Some points, one per row:
[  6  11  22   7   2  -5  -7  -7   5 -17 -21  49  21   6  -5 -11  21   9 -11   8 -13   0 -17  -2  -2  13  28   1 -14  -4  -8  20]
[-12  -4   3  16  10  13 -24  -3   0  -3   1 -27  -3  -5  -1  14   9   4  -5  12  -2 -10  -3 -14  -9 -22  16 -11 -13  15  -3  -6]
[ -2  -4  15   1 -10   5  -8  -4  -6  -4   8 -11  18  -2  10  -6 -10   2  16   5   5  -4  -2  -2   3  -8   3  -2  -4  -4   1  -3]
[ -5   7  -4   0   1  -2   7  -7  -5   8  11  -3  -3 -15  -3  -4  -7   3   6   4  12   0  -1   9  12   2  -9   6   6  -5   8  -5]
[ -1  -8  -4   4   0   3  -1   2  -3  -3 -10  -2   0  -4   7   0   0  -6   4  -2   8  -8   8 -10 -11  -5   6  -7 -10   0  10  -8]
[ 51 -33 -11 -49 -66   4  73 -22 -19 -21  40  45 -42  36 -62 -53 -51  59 -37  30 -56 -17   2  58  62  23  -6  53  23 -69 -27   6]
[ -8  -1   8   8   6  22  13 -11   7 -23 -22   0   6   6 -13   0  -7  -1   4 -10  16  24 -28   5 -12  25  13  32   0   3   7  -1]
[-22  -3  29 -25  -7   1   7  -4 -11 -15   8 -26  10   3 -50  -4  37   2 -36  -2 -52 -18 -16  -2 -37  13  30 -13  34  35 -17 -16]
[-11  17 -22 -35 -28 -26  21  16  18   1 -40 -16  24  17  36  12  20   6  39  11  14 -32   2  38  -5  20  24  -6   3   6  15  -7]
[ 0 -5  8  4 -6  2 -5  0 -7 -4  1 -8 13  0 14 -4 -8 -2 16  2 10 -5  2 -5 -4 -8  3 -6 -5  0  5 -2]
[-18  13 -53  14  40 -12 -42   7  33  -6 -37 -32 -62  -2 -22  20  46 -23 -60 -11   6  29  27  36   0 -20  -2 -23  39  15  15   2]
[ -1  11  23   4  21  -6   5  -5  23   3  40   8  -4 -14 -44  14  18 -12 -18 -15 -60  31 -25  57  60  -4   1  -8  40   0 -56  -4]
[ -3   1  -6  16  19   5  -5 -12  16  -5  -8  -9  -4   1   1  17  22 -10   0  -2  -3  11 -17  -4  -8 -15  13 -15   4  17 -11   4]
[  1  -7  -4 -12  -5 -18   5  -4  13  -3   1   5  -6  -5  -9  -5   4  -6  -6 -16  -9  17  -7  17  10   4 -16   3  20  -8  -8  -9]
[  7 -18  49 -24 -22  -6  11 -47   9 -40  30  18  59  -4   3 -17 -12  -6  36 -13 -22   5 -35   8  14  14 -13  -1   1 -28 -33 -14]
[ 16 -40  54  23 -36  41  30  -8 -68 -33  35  32  45 -18 -13 -34 -42  52 -10  54 -50 -70 -27   1  20  41  50  30 -43 -19 -64 -39]
[ 13  80  -7  29  22 -93 -39  55  52  94 -67 -48   9  24  35  52  37 -80  30 -84  18 -45  31 -68 -88 -39 -23 -47 -43  55  15  32]
[  41   79  -52   -1   47 -120  -17   59   40   46  -75  -12  -24   56   39   30   48  -31   -2  -91   23   38    5  -40  -82  -20  -60  -34  -14   -5  -11   65]
[-23 -18   1   3  -8   4 -21  13  -3 -10   1 -15   3 -26  41 -12  -8  -1  20   2  50   2  55   1   4  -6   9  -6   0 -10  62 -18]
[  6 -14 -39   9  28  19  -1  25  52  12 -14  -4 -52  -6 -45  29  42 -10 -51   1 -30  48  10  47  22 -13  17 -18  53  25  -1 -19]
[-48  64  63  42  50 -33 -75  89 -61  95  30 -61  50 -31  71  64   1 -85  42 -36  75 -55  52   1  22 -62  12 -87 -62  76  39  19]
[-13  -1   0  -2  -3  -9  15  -1  -4  -1   0   8  -1 -16  13  -3  -4   2  -1   6   9  10   0  17  10  -2  -7   0   5  -3   1   1]
[  2   5 -10  -5   3  -7   3  10   0   8  -7   4 -11   1  -5   1   2   1  -8  -3  -1   1  11   1  -3   2  -7   2   2  -3   5   2]
[-16  -1  24 -32   4  -6 -14   4 -20  -9   5   4 -21 -32  11   6  -4   5 -21  -2   4  -4   6  22   4 -41   5  -6   4  -6  13 -24]
[  3  -8  -6   1  13 -10   3 -14  23 -11  -2   2 -10   0  -2   9  18 -13  -7 -14   2  22 -11  13   6   0  -5  -8  17   5  -1  -5]
[  5  32  -7  -5  12  -4  -7  26  -3  31  -9 -19 -14  17 -25  12   3 -15 -29   1 -10 -12  19  -8  -3 -27 -11 -27 -16   5   1  27]
[-29   8 -18   2  -2   1 -34  35 -24  19 -10 -22 -22 -13   8  13 -20   6 -10   8  25 -16  46  -5 -11 -22   3 -11  -4   6  39  -2]
[-12 -13   0  10  -2  28  -5   3 -12  -2   2   8  -6 -19  -9   4 -11  28 -10  34  -6 -13   3   1   3  16  17  21  -6   6  -1 -23]
[-41 -10 -58  33  37  16 -46 -11  26 -18 -62 -19 -36 -35  35  43  36  -2  31  -3  21   1  12 -28 -59 -15  38  -1  -7  36  19 -10]
[ 7 -3 -4  8 -5 -4 11 -1  7 -4 -4  6 -3 -2 -5 -4  1  2  3 -3  2  8 -4 -7 -2  0  4  3 -4 -1  5  4]
[  8 -17  -7  -9 -18  -2  23 -29   0 -22  -2  36  -7  -9   2 -15 -16  14  -1   6  -6  12 -23   4   4  33  -5  23  10 -15 -15 -17]
[ -9   5  -3  20  17  18 -13  -6  10   1  -6 -14   1  -5  -4  18  16  -3   0  10  -6   1 -16  -8  -7 -14  19 -10  -6  20 -13   2]
[-12   2  15 -11   7  -3 -16 -13 -17  26  13 -16  -9 -15  -8  14 -12 -18 -10  15   2  10  13  -2  18 -17  -8 -17 -13 -29   7 -30]
[-23  -2  -8  -8  -4   0 -17 -14 -17 -13   5   4  -4  -7  -6   5   5   7  -5   7  16 -17 -13  11   9 -18 -27 -20  37  -3  31 -53]
[-35  49  13  69   5 -39 -40  70  -5 101 -13 -62  29 -23  17  51  -2 -54  71 -93   0 -47  48 -90 -54 -76  31 -71 -91  65  64  12]
[ -5  -5   8 -13 -10  -7  -5  -7  -6  -6  13  -2   2  -6  -2 -12 -11   9   0   1  -9   3  -9  16  17   5 -11  11  10 -14 -12  -5]
16 more points follow, each with its number after it:
[ 20   4  36  27 -73  36  48   6 -71   3  45  45  15  11 -35 -23 -81  55   0  35 -38 -43 -12 -13  33  71  39  83 -24  12 -19   8] 0
[ 52  59 -28 -80  24 -71  32  22  79  66 -22  23 -12  82  43 -18  87 -44   8 -46  54  23  19 -26 -36  -4 -80 -36  -1 -36  54  95] 1
[-32 -13 -12  -1 -17   8 -32  20 -25   6 -18 -21  -8 -26  26   2 -24   4   9  10  42 -16  34  -3 -16  -5   1   3   3   9  49 -19] 2
[-2  3  3 -3  0  0 -7 -1 -7  9 18  0 -2  2  7 -2  0  9 -6  6  6 -6 -4 -5  4 -2  2 -2  0 -7  1  0] 3
[  5   7  -1   0 -13 -22   9 -27   3   3  -6  12 -13  -1  24 -22  -8  -7 -10 -12   1  -5  -5  -8 -14  -1  -7   0  10  -3   4  -2] 4
[  9   1  -9  -3   4   2  13   6  -4  -8   4  18 -12  12 -10 -10  -2   2  -2   1 -22   8  -8  -3   8   5 -10  15   8  -3 -15  -6] 5
[-10  -3  10   2   7   4 -12  -8   9 -11  -1  -4   9  -3  -6  11   0  10 -27  22  -9  -5  23  14   6  -7  -4  -1  11  23   0  -1] 6
[ 2 -4 -1  4 -3 -1  0  3 -6 -3 -5 -5  6  0 14  1 -6 -5 12 -3 12 -3  8 -7 -7 -7  2 -5 -5  3 10 -2] 7
[-69 -61  60  63 -65  66 -76  68 -67  34  60 -73  59 -71  29 -62 -69 -37  16  52  63 -65  75 -54  58 -62  66 -54 -62  56  70 -71] 8
[  1 -10  -6   3   3   5  -6 -19  -6  -8  -1  -4   9  -9   1   0  -1   9   2  14   0  -2 -11   1   5   8  18   9  -4  -2  -9 -13] 9
[ 10 -16  51 -27  -8 -18  10 -37   7 -26  54  17  33  10 -25 -16   2 -13  12 -15 -50  10 -35  15  29   4 -13 -13  17 -29 -43   6] 10
[  6   7   8  -5  -2  10  -4  -3   4   2  10  -2  -5   0   7   0  -3   5  -1  -2   2  -3   3  -7   3  -5   2   1 -11  -4  -3   4] 11
[  5   5   3 -19  18  -8  -4  -6  18   3  35 -26 -24  18 -68   4  24 -35 -54 -26 -44  28  -9  42  47 -12 -21 -13  37 -12 -17  14] 12
[  7 -21 -65  22  47  29   5  16  52  -3 -36 -17 -58  -7 -23  38  47   4 -33  11  -4  50  26  11 -12 -23  24  -6  44  24  14 -18] 13
[ 12 -22  -8  -6 -10  12  28 -13 -13 -21  -3  33  -9  -3  -1 -10 -13  31  -4  22   3  -2  -4   7  -1  28   1  29   8  -8   2 -15] 14
[-21 -32  12  -4  -8   5 -23 -12   4 -29   6  -3  21 -17  57 -15  -2   3  38   5  57   0  20   7   1   0   3  -3   0 -12  46 -25] 15
Which of these numbered points is nearest to each point below, ignoring the 3 directions in which the first points spread most? Its number follows each.
[  4 -34 -58  34  55  29   1   9  38 -15 -60 -23 -38  -2  11  42  58  23 -20  34  19  33  14 -17 -47 -17  27  -1  15  35  15  -8] > 13
[ 69  55 -33 -68 -13 -51  68  11  76  26 -13  60 -44  77  24 -58  41   4 -18 -42  38  51  44   3 -23   8 -63  -7  33 -90  38  78] > 1
[ -9 -10  49  -7  10  -8  -1 -39   5 -25  47   6  49  -5  13  -5  18  -7  36  -5 -12   5 -62  30  36   7 -11   6  17 -10 -51  -2] > 10
[ 3 -2 -8  1 -1 -4  2  7 -3  1 -9 -1 -1  0  8  3 -3 -6  6 -6 11 -2 12 -5 -7 -3 -2 -4 -3  4 13 -2] > 7
[ -7   8 -27  -5  39 -17 -19   8  21  -1  -1 -28 -54   2 -53  11  31 -23 -68 -26 -20  42  16  42  35 -28  -4 -17  40  -4  -2  22] > 12
[-29 -25  -6   0 -19   9 -19  -3 -25 -15 -15  -9  17 -34  35  -8 -32   8  35   4  46  -2  14  -7 -15   4   0  15   1  -5  45 -31] > 2
[-14 -30  24 -15  -7   6 -13 -41   8 -36  18  -5  41 -11  56  -9   4   0  55   1  42   1 -17   6  12   7   0   6   3 -14  20 -24] > 15
[  6 -11  39 -28   4 -12   2 -10  18 -11  50   4   7  23 -56  -9  13 -24 -28 -22 -49  12 -35  37  39  -7 -20 -16  26 -18 -41  16] > 12
[ -2  -3  11  14  25   5  -6  -4  -5  -6   7  -4  12 -10 -17   8   0  17 -10  11 -13  15   6   7   4 -21  -8  -7   2   3   4   4] > 6
[ -4  -3  -7  14  22  -1   0  16  34  13  20  11 -33  -5 -47  20  34 -13 -48  -2 -53  40  -2  59  44  -9   6 -20  57   9 -35 -11] > 12
[  3  -7 -12  46  39  31  -2 -32  -4 -21 -43 -16  20   4  27  56   9  60  36  49   7 -29  -5 -62 -54  10  43  41 -56  49  -8  -8] > 13
[ -1 -20  -5   0  -9  22  13  -6 -14 -11   0  20  -9 -16  -6  -2 -16  33  -8  28  -2  -7   2   5   5  25  12  29   1  -3   5 -23] > 14
[ 41   4  26  21 -81  21  61  28 -59   1  46  77 -15  23 -39 -72 -80  50 -34  28 -21  -3   5  21  38  70  14  69  12 -34 -13  22] > 0
[-22 -32  17  -3 -22   0  -1 -24 -20 -37  -8   6  39 -33  47 -22 -25   6  44   4  33   0  -1  -8 -14   9  -4  17   5 -15  15 -26] > 15
[ 14  -7  -5  -1  -6  -2  14  14   0   1 -12   9  -7  15  -7   3   6   3 -21  -6  -6   5  -3  -3   9   8  -9   3   9  -8 -21   3] > 5
[ 19  95 -16 -59  71 -56  15  48  53  70  -3 -30  15  54  46  37  66 -67  48 -86  61   3  20 -48 -26 -33 -71 -46 -51   6  53  87] > 1
[ -5 -31  39 -11 -22  -7  -1 -40  -7 -41   5  20  58 -16  30 -30 -18   1  47   3  10   3 -29  -2  -1  20 -12   2   1 -19  -8 -26] > 15
[-21   3  -4   6  -9   5 -24  38  -2  15  -1 -22  -1 -19  13  -6 -11 -10  -1  -5  39  -3  63   2   5 -10   5  -7  -4  -2  62 -10] > 2
[ -1  19  -9 -12 -22   4  13 -17   8   5  15  -3   8 -14  -1 -11   6 -20  12 -15   4  -2  -2 -16 -13 -16 -12 -14  -6  -1 -14  11] > 11
[-11 -22  40 -15   5  -3  -3 -48   2 -37  35   1  47 -11  40  -7   9   3  59  -7  15   7 -46  11  24   5  -2   8   8 -16 -17  -8] > 15
[  5  -4  36  43 -39  35   6  -6 -59   1  25  41  39  19 -17  10 -55  62  21  54 -22 -71 -29 -30  -7  53  39  72 -55  48 -30  -3] > 0
[ -2   4  42  -5  13  -9   2 -26  14  -4  44   2  34  -7 -22   6  17 -15   8  -8 -43  17 -58  46  59  10  -7  -1  24  -3 -56  -4] > 10
[ -2  -3   3   0   0   3   5 -10  -2 -19   0   1  -2 -10  -1  -5  -2  19   7  10  -8  -8 -13   9   0   9  15  10  -1  -3 -17  -7] > 9
[ 52 -30  30 -12 -57  32  36 -22 -43 -22  47  41   5  12 -62 -56 -59  57 -19  53 -58 -57 -22  41  52  50  19  33 -15 -39 -36 -41] > 5
[ -2  -3  -9   4   3  -2  -1   7   0   1 -11   0  -7  -5   2   1   2  -7  -2  -6   4  -2  11  -9 -11  -1   2  -4  -5   0   8  -6] > 7
[ 89  44 -24 -59 -57 -20  79   7  46  18 -10  61 -44  58  -9 -85 -17  18 -40 -17   9  59  29  26  23  53 -31  23  37 -89  49  42] > 1
[-31   2 -70  21  34  -2 -49  -5  41  -4 -68 -34 -48 -14   4  45  42 -10 -19  -9  21  24  17   7 -22 -11  22 -20  12  24  35  -9] > 9
[ -7  -5  -6  -3   1   8 -21 -15   2 -12   3  -5  -4   0 -18  19  -9  25  -4  10  -6  13  14   7  11  19   6  -9   9  21  19  -9] > 6
